Rotation paths and how fast each direction turns (degrees a step)
Each turn is a multiple of 5 degrees from 10 to 175, or 0.
Each row of a path follows its step; steps can be skipped.
path 1
step 1: [-11.7  16.1 -11.4  -7.2  -9.6  12.1   8.1   0.2  25.4  -2.3  -3.0  13.7
 -24.3  -7.9  -2.9   2.9   6.6  -0.2  18.9   7.3   3.5 -13.0  22.6   2.7
   7.3  -9.1 -21.6 -16.4  17.6  -7.1  10.3 -10.7   6.5   1.2 -14.9  15.4
  -0.9   3.6  19.3  17.6  33.9  -4.9   4.6  18.8   6.0 -10.6 -17.5 -17.2
  -1.0  18.1   1.5 -14.7  -9.2   0.4   2.2  -0.8   2.9  10.7   8.6  -2.5
  -7.5   2.6 -12.0  21.1]
step 2: [ -9.7  -7.4  -1.9  12.7  16.0 -12.5  17.6 -11.9  15.2  28.4 -21.3 -11.8
   6.1  -6.4  15.7   7.1  -9.9  13.3   4.0   7.1  -2.1  -6.5  12.6  13.3
   1.8 -25.1  -2.0  -7.3 -11.7   5.8 -13.8  15.3  11.8  -1.6   3.8   6.1
  15.5  16.2   9.3  -7.4   7.7   0.6  15.7  -5.5   4.1  18.8 -24.6  -6.2
  -4.4 -22.2  12.2  25.8   4.7  -1.8  -8.0  -3.4  -1.4 -23.8 -12.2 -11.2
   4.2  12.0   3.9  -3.9]
step 4: [  1.6  -0.1   3.2  -8.3 -13.0   6.8 -10.2  -4.8   8.2   1.0  -5.8  -1.3
 -11.3  -8.5 -19.4 -19.3   1.5  34.0  -4.0  11.2  -8.3  -6.0  -8.8 -20.7
 -17.0   8.1  -2.3   8.6   4.1  -2.5  -2.8  16.6  -2.0   5.2  -3.0  18.1
   7.9 -11.2   3.6  11.7 -18.5   7.6 -12.6  -3.5   8.1 -15.1   5.1 -14.1
 -14.8  28.6   4.7 -23.0   9.0  -4.8 -27.8   8.3  -5.0  12.9   4.7   1.1
 -33.7 -10.6   0.2   1.2]
step 5: [-11.3  12.3  -8.1 -15.8   3.9 -15.4   8.7   0.1  22.4   6.3   4.3   4.6
   9.8  12.7   9.5   0.5  -1.7  20.1   6.6 -24.4  10.4   0.9 -10.3  -3.6
   1.9 -18.8 -14.2   7.5  14.1  31.1   2.4   9.1  -4.0  -1.2   7.0   8.0
  23.8 -13.7   0.7 -28.1 -14.7  -0.1  -8.4 -26.0  -0.5  -5.3   4.3  -5.3
   6.2 -21.5 -12.2  -0.5  -7.6   0.7  15.6  -7.6  -9.1   3.4  -4.1  -2.6
   7.1 -17.6 -17.8  17.7]
step 6: [  4.5 -12.6  18.9   4.3  -6.2  18.2 -16.9  -1.5 -15.9   2.2  -5.7  -7.6
  -7.4  14.0  -7.9  14.5   7.2 -17.5   6.1  -2.2  14.8  -3.2 -15.6  -7.4
  -0.2   9.0  -6.5 -15.4   8.2  18.6  -4.7  -7.7 -10.5   4.8  -3.8 -23.2
   6.7   4.2   4.2 -12.5  20.3 -35.8  -7.2  12.6 -18.6 -11.6 -15.7  -6.1
  -1.5   0.8  -7.9   9.6 -12.8  11.2  17.0  18.6   0.1 -27.3   8.1  -9.4
   6.3   0.0 -19.0   5.1]
step 7: [ 16.4   1.6  23.3  -6.9 -13.2  14.2 -12.2  12.5 -18.9  -2.4 -14.0  -9.2
  12.3  -5.5  -9.4  -0.8  -0.2  18.4 -18.1   9.5   9.6  -5.8  16.3   1.9
  14.2   1.2 -22.6  -3.2 -27.3 -23.2   9.2  -4.1   6.2   5.3  13.3  -0.3
  15.1  -0.4   1.3   2.5  -6.4  -1.4   0.6  16.8  18.2  14.2  11.9 -11.9
  -7.4  -8.7  26.9  14.0   9.5 -12.5  -7.6   5.7   3.4  -2.9  27.8   7.5
   2.9  -6.2  -3.3 -16.7]
step 8: [-18.5   1.5  -9.3   7.0  -1.7   0.5  13.0   8.3 -19.0  -9.1  14.8  13.9
  -9.0  -0.7  -8.2  -6.1 -16.6  12.3   6.2  13.5  -4.7  16.1  -5.4  -0.7
   6.4 -21.7 -10.0  -0.8  -4.0  -2.6  12.8  -0.4  34.4  -5.2  13.0   4.5
  -8.7   3.0  -6.8 -17.1  -2.5 -10.2  -4.1  -5.5  -8.1   5.7  24.7   3.6
  26.8  -0.8  -5.2 -13.8  -2.2 -21.1  13.7 -28.2  19.9   3.9 -16.9   9.8
  -7.6 -15.0  16.7  -1.6]
step 10: [  9.4   1.9   6.0 -18.9 -14.1 -16.4  -5.3  -2.4   4.8  -6.8  16.3  -0.1
   7.8   2.8  -9.4  10.3   7.2 -15.0 -12.6 -19.7  -2.5   8.3  -2.2  -2.2
  -3.8  17.0  -6.2  12.0   6.6 -18.3  -4.8 -14.5  -3.9 -10.7  14.1 -32.9
   3.4 -11.8  10.8  16.4 -12.6  23.1  -2.6  -3.8  28.4  -4.1  21.7   6.6
 -20.7 -27.6   4.7  -4.9  -6.3   8.2  -6.6  -4.5  -8.5  -4.4  -1.2 -10.7
  19.6   6.0 -11.4   7.5]
step 14: [ -6.0   6.1 -12.5 -11.6  -2.0  15.4 -11.1  -3.8  -2.5 -11.0   1.9 -12.9
  28.1   2.7  -2.3 -23.6 -10.0  12.3  11.1  -5.7 -18.9  21.4   4.2  16.9
 -16.2  15.9  23.6   1.0   6.6  -8.0 -10.4  14.9   9.6  23.5 -10.2  10.7
 -17.2   5.5   5.5  17.9  -0.1  21.6 -19.4  -1.5   5.1  17.1  -8.5   9.1
   7.7  17.4   1.4   7.0 -16.9   8.6   2.8   5.6  -6.7   8.7   5.7  17.7
  -5.3  10.7   1.2 -15.0]
Directions:
[ 6.2 -1.2  2.8 -0.7  1.5  0.4  1.3 -0.4 -3.0  0.8 -2.3 -2.3 -1.8  0.9
  7.9  0.0 -1.4 -3.3 -3.0  4.1 -6.7 -5.5  1.9  1.0  1.4  6.6  0.1  1.9
  3.6  2.2 -0.8 -0.5 -2.7 -1.8 -2.4 -1.7 -2.9 -0.8 -4.9 -3.0  1.9 -4.3
 -0.5 -2.3 -3.4  5.2  4.8 -1.2  0.6  2.0 -1.9 -2.1 -2.3  3.4  3.4 -0.4
  1.3 -0.1  0.4 -6.1 -4.1  0.3 -2.6  0.2] : 120
[ 0.7  0.2  1.3 -0.9  0.3 -3.6 -4.2  6.5 -1.4  1.1 -0.6 -3.0 -0.6  1.1
  0.1  3.1  1.0  4.9  5.5  0.2  4.1 -4.8  7.7 -0.1  0.6 -2.9  1.7 -6.2
 -0.1 -1.6  6.0 -4.0  0.5  2.8 -8.5 -2.7  3.8  1.1 -5.4  3.1  0.7 -2.0
  1.8  2.1 -1.9  0.4 -1.6 -0.5  1.9 -1.7  2.2  1.7 -1.0  0.1  3.1 -2.0
  4.8 -2.3  0.6  0.0  1.4 -1.1 -1.9  0.0] : 65
[-3.1  6.5  2.9 -6.0  0.0 -0.4  4.1  4.4  3.0  2.5 -2.8  0.1 -1.5  4.6
  1.0  0.5 -3.5 -3.7  0.1  2.5 -2.3  0.2 -1.9 -1.1  2.9 -1.8 -0.4  2.1
  4.8  2.0  3.2 -0.5  0.4  4.1  6.2 -0.8 -1.3 -1.6 -4.8  3.6  1.6  2.7
 -3.7  3.8  1.2 -4.7  3.4  3.0 -2.4 -1.1  3.5 -0.2  2.1  1.1  7.4 -0.6
  1.4 -0.3  0.4  3.6  2.6  4.6  1.9  0.9] : 155
[ 2.8  5.1 -0.2  3.2 -2.3 -3.5  0.1  2.3  2.1  0.3  0.1 -2.6  0.3 -4.9
 -2.0  3.2  0.5 -3.8  3.8 -4.7  1.1  0.3  2.1 -2.0 -2.3 -1.5 -2.9 -1.0
  3.7  1.4 -3.8  1.6  1.9  2.1 -1.8 -2.0  0.7 -4.1 -3.1 -5.0  1.8  1.3
 -3.6  2.0  1.7 -0.8  1.9 -1.4 -1.0  0.3 -5.9 -2.1 -1.1  5.4 -3.0  0.3
 -5.1 -0.9 10.2 -2.6  2.7 -1.3  4.9  2.6] : 70
[-0.5 -0.8  1.0 -0.6 -1.9  0.2 -0.4  1.8  0.4  4.2  2.5 -2.8 -1.3  0.1
 -2.8  0.8  1.6  3.0 -1.4  1.9  1.6  4.2 -3.6  8.3 -5.3  2.5  0.5  5.8
 -2.4  2.4  2.7 -2.7  1.4  2.1 -3.6 -0.8 -4.6  5.9  0.8 -4.1 -3.0  2.7
  0.8  8.3  2.2  0.9  1.6 -1.4 -3.0 -1.6 -0.7  1.8  2.3  7.2  1.7  2.5
  1.0 -0.8 -0.2 -5.0  2.1  0.6 -3.2 -2.6] : 100
[ 6.3  0.5  1.4  2.3  3.1  3.0  2.7  2.0  0.3  4.6 -0.6 -0.3  5.2 -1.8
 -4.7 -4.3  0.2 -2.8  7.3  2.0 -4.3  3.8 -5.0  0.9  3.2 -1.3  1.8 -4.7
 -2.2 -5.2  0.3 -3.9 -2.4  0.9 -1.1 -1.1 -1.4 -6.4  1.6  0.2 -2.8  0.0
  0.2 -2.7 -0.4  3.0 -1.3  2.0 -5.3  0.3  1.1  0.3  1.5  1.0  2.3  0.5
 -2.2 -6.5 -1.6 -1.3  1.6 -0.8 -4.4  2.8] : 100
[ 2.5  1.1  0.5  0.5 -0.3  5.3 -1.4 -0.3  3.5  5.1 -2.7  1.6 -6.6 -5.3
 -2.2  3.1  2.8 -2.2 -0.6  1.8  3.5  0.0 -1.2  2.8  6.9 -0.9 -3.7 -0.4
  0.1 -3.3  2.3  3.6 -2.4 -0.2  5.6  2.1 -1.8  5.5 -1.9  2.3  2.7 -3.4
  1.9 -0.8  1.0  4.1 -3.1 -1.6  3.7 -1.5 -1.3  3.0 -2.6 -3.7  3.1  0.2
 -1.6 -1.6  3.3 -4.3  5.1 -2.1  1.6 -4.4] : 70
